Turns in one plane each, and the order they were made in; the first pair answered
H:
[ -6   3  -6 -14  -5 -12   1   2   8  -4  -2   5  -1] => [ -8   4  -7 -13  -4  -8  -1  -2   7  -5   4   8   3]
[-3 -3 -1  0 -6  2  7 16  1 -1 -5 -5 -5] => [-9 -3 -4  0 -4 13 -2  9 -1 -6  2  3  4]
[ -8  -4  15 -10  -8  13  -4   1 -10  -6   9  15   8] => [ -7   0  13   8  -7  -2   2 -12  -4   6  26   2  -6]
J:
[12 -7  2 -3  0 -8  3 -7 10  0  4 -4  4] => [14 -6  2 -4  0 -7  2 -5 11 -3  5  1  6]
[-6 -9 -3 -7  7 15  4  6 -3  9 -6 -7  2] => [ -2  -8  -3  -5   6   9   8   7   0  12  -7 -12  -4]
[-14  -9  -8  -8   1  20  -8  -3  -9  -1  -5   5  10] => [-18 -11 -10  -4   2  13   0  -8 -10   9  -5 -11   1]
[-13  -6   0  -1   4   6   1  -4  -9  11 -10 -11  -6] => [ -5  -2   3   2   3  -4   6   1  -5  12 -12 -13 -13]
M:
[ 4  5  0 -4 -5 -2 -1 -5 -7 -3 16  9 12] => [ 12   5   5  -7  -7 -14   8   8  -5   1   1   0   3]
[ 8  3 -3  8 -1 -4  0 10  7 -3  1 10  0] => [ -2  -3  -3   6   1  -3   8   7   1   8  -7 -10  -6]
[ -7  -7 -10  -4   8   0   3  -3 -12   4  -6 -29  -8] => [ -2   3 -15   1  10  11 -16 -10  -6 -13  18   6   8]

(two turns a pair)
[  7   6   3  -4   0  -5   9  11   4   3 -12   2  -7] => [-9 -2 -2 -5  4  7  9 -2 -4  9 -8 -9 -5] => M then H
[ -4   2  -1   3   3  25  -6 -13   5  -9  16  15  12] => [ 20  12   7   3  -3   2   1  11  16 -13   4  21   3] => J then M
[  3   4   1  -3  -2   0   6  22   6  -4 -15   2  -2] => [-13  -5  -3  -5   1  13   4   9  -4   1 -14  -9   2] => J then M
[ 4 -2 -1  2  2  7 -9 -1  5 -5 -2 17 11] => [  6  -5   4  -4   1   1  -1  11   4  -1 -19   5   4] => M then J
[-6 -4  2 -2  3  7  0 -4 -3  4 -3 -6  4] => [-1  0  1  2  3  7 -5 -6  1  0  6  5  6] => J then M
[ 11  -1   6  21  -4 -11 -10   3   7  -5  12   5  -2] => [  4 -11  11   1  -4   0  -7  19  -3  -7 -16  -1   5] => M then H
[-5 -4  1 -1  2  4 -1 -8 -4 -1 -3  1  5] => [-1 -3  2  2  1 -5  5 -6 -1  4 -5 -6 -2] => J then J
[ 12  -2   0  -8   1  -6   5   0  -2   6 -15   1 -10] => [  8  -3  -1 -13   2   4  -1   0  -5   0 -16   8  -2] => H then M
[ 4 -4  2 -3  6 -3  1  5  8 -2  2  1 -1] => [ 1 -5  1 -2  7 -4  3  3  8  1  1 -4 -4] => M then J
[ 19  11  -1   5   7  -1  -4  14  -1 -18   4  23   5] => [ 13   1   5  -5   7  -4   9  25  -8  -7 -22  -1  -4] => J then M
[-4 -3 -5 14  2  4 -3 -6  1  4 13  7 15] => [  3  -4   1  14   0 -12  11   6   3  12  -4  -9   2] => J then H
[ -8  -2   6   3  -3 -12   9  -7   1   2   0   0 -11] => [-14  -4   5  -3  -1   3  -1  -8  -3  -7   0  12   2] => H then H
[  2   1   1   7  -4  -4   1 -11   7  -2  10  11   4] => [ -3   0   0   7  -4   0   0 -15   5   0  10   8   5] => J then J
[ -4   3 -10   3  -3   9  -5  -1   9  -7   7   9  14] => [ -3   0 -10  11  -4  -6  10  -3  10   8   4 -13  -2] => J then H
[19 15  5 11  4 -9 -3  1  7 -7  4 11 -7] => [  2   1   6   2   6  -4  10   0  -5   8 -17 -20 -13] => H then M
[  7   4   2   6   0 -10   6  -1   6   1   0  -2  -9] => [ -7  -6   1  -5   3   4   4  -1  -4   2 -12  -8  -2] => H then M
[  2  -3   1   2  -6 -14   0  -1   5  -2 -15  -2 -12] => [  2  -2   0  -3  -7  -5  -9   2   4 -12 -14  11  -2] => J then J
[  2  -3  -4  16  -1  11 -12 -15  -4   6  24   7  -4] => [ 22   3   7   3  -5   1 -10  17   3  -6   0  22  -4] => M then H
[-1  0  2 -1  0  5  3  0  4 -5 -4  3 -3] => [-1  0  1  3  0  2  5 -3  5 -2  0  0 -6] => H then H
[10  3  5 -8 -2  0 -4 16  2 -9 -7 13  3] => [  0  -5   5 -14  -1   6   0  14  -6  -2 -16  -1   2] => J then M
[ 12   9  14  -4   1  -1  -3  25   1 -11 -19   9  11] => [ -5  -2  12  -1   4  -2  11  11  -9  10 -23 -25  -1] => M then J
[ 4 -2  4 -6 -2  1  2  9  2 -3 -7 -2  0] => [-1 -2  3 -8 -1  6  0  6 -1 -4 -7 -2  3] => J then J
[ 9  1  3 -8  1 -2 -6 12  1 -6 -5 16  4] => [ 11   2   4  -1   0 -15   5  10   4   4  -6   1  -8] => H then M
[ 6  6  2  8  2 -5 -4 -2  5 -2 16 12  0] => [ -8  -4  -1   8   5  -2   4 -11  -2  10  10  -9  -5] => M then M
[  3   2  -6  10   3 -11  14   4   7   0  11  -9  -3] => [-12  -9  -7  -4   5   7  10   3  -5  -1  -1 -15   6] => H then M
[ -6  -8   2 -16  -6   8  -2  12  -2  -9 -22   5  12] => [-14 -12  -1 -13  -4   7   6   3  -6   2 -21 -13   5] => J then J
[  4   7  -5  16  -2   6 -10 -13   1   1  20   9   4] => [ 13   6   2  13  -5 -14   8   6   3  10  -3 -12 -13] => J then H
[ 13   9   3  -1   3  -8  13   1 -10  -2  -4   8  -2] => [  8   6   2   0   5  -7  16  -4 -13   4  -4  -3  -6] => M then J
[  1   2  -4   7   2   4 -14  -5   9   1  16  18   0] => [ 13   4   2   2  -2 -11  -3  15  12   2  -2  11  -9] => J then M
[  9   0   6  -4  -2  -8   3  13   3  -5 -13   7  -2] => [ -7 -10   3  -8   0   4   4   4  -7   1 -17  -7   1] => J then M
[ -7   1  -4   5   9   5  -1 -15  -5   3  -1 -11   0] => [  6   5   1   3   7  -9   6   1   0   3 -13 -12  -6] => H then J
[ -6  -7   2  -3   1 -11  19   9  -3  14 -22 -25 -12] => [ 15   6   6  -8  -3 -13   8  29   8  -6 -24   6  -3] => J then J
[ -4  -2  -1   3   1  -3   5   3  -4  10  -3 -13 -13] => [ -6  -5   0  -7   2   5   1  11  -8   4 -13  -7  -4] => H then J
[10  8 -3  4  1 -9 -8 -3 11 -3 18 18 -4] => [13  6  1 -8  0 -7 -7 13  9 -9 -1 20 -1] => H then H
[ -4   1  -8   7   6   3  -2  -9  -3   3  16 -11   1] => [  8   4  -2   3   3 -11   7   9   1   4   0 -15  -7] => M then M
[ 10   5   1   4  -2 -11   5   7   8   1   1   4  -6] => [ -3  -5   2  -7   0   2   6   9  -2   3 -14  -5  -1] => M then H
[ -6   3  -3 -16   3  18  -4   1  -3   0 -11   9  11] => [14 17 -2  0  0 -5 -2  2 13  0  5 17 -1] => H then M
[  6   4  -8  19   1 -13  13  -1   0   3  11 -27 -12] => [ 23  15  -4  13  -3 -12  -1  16   8 -17   9   5   0] => J then J
[  6   2   1   0   7 -14   0   1   6   7   3  -5  -7] => [  0   0  -3  -5   8   2 -12  -3   1  -2   7   9   7] => H then H
[ 1  4 -6  7 -4  3  2 -2 -3  1  6 -3  1] => [ 2  3 -4  0 -4  6  1  6 -4 -3 -4 -1  5] => H then H
[  1   1  -4   6  -1  -9  10  -1   0   4  -2  -5 -11] => [ 3  2 -2 -4 -1  0  1  9 -1 -9 -8 13  1] => J then H
[  0   3   0  -8  -2  11  -7   9  -1 -10  -6   8  12] => [  7   7   1   7  -3 -12   8   4   6   5   1 -12  -8] => H then H
[ 5  4  0 16  0 -8 13  3  8  6  6  1 -8] => [-1 -1  0 12  1 -4 16  2  4 11 -1 -9 -9] => J then M
[-12  -4 -10   2   4  10  -7 -16  -3   2  16  -2   5] => [ -1  -6   2 -15   0   1   3  15  -4  -2 -20  -6   1] => H then H
[ 7 14 -5 15  4 -8  8 -3  7  7  8  2 -9] => [ 7 15 -5  9  4  1 -2  0  7 -3  9 19  2] => J then J
[ -1  -7  -8  -9   3   8 -10   2   1 -23   6  27  13] => [ 14   0  -5  11  -1 -27  11   0  12  -5  12   4 -16] => H then M
[  2  10  -6  14   0   1  -1 -11   1   4  27  16  -6] => [ 18  13   5   3  -5 -10   4  17   6  -3   1  20  -8] => H then J
[ 6  4  0 -2 -7 -4  1 -2  4  3 -1  2 -2] => [ 1  2 -3  0 -5  0 -2 -8  2  3  5  3  1] => M then M
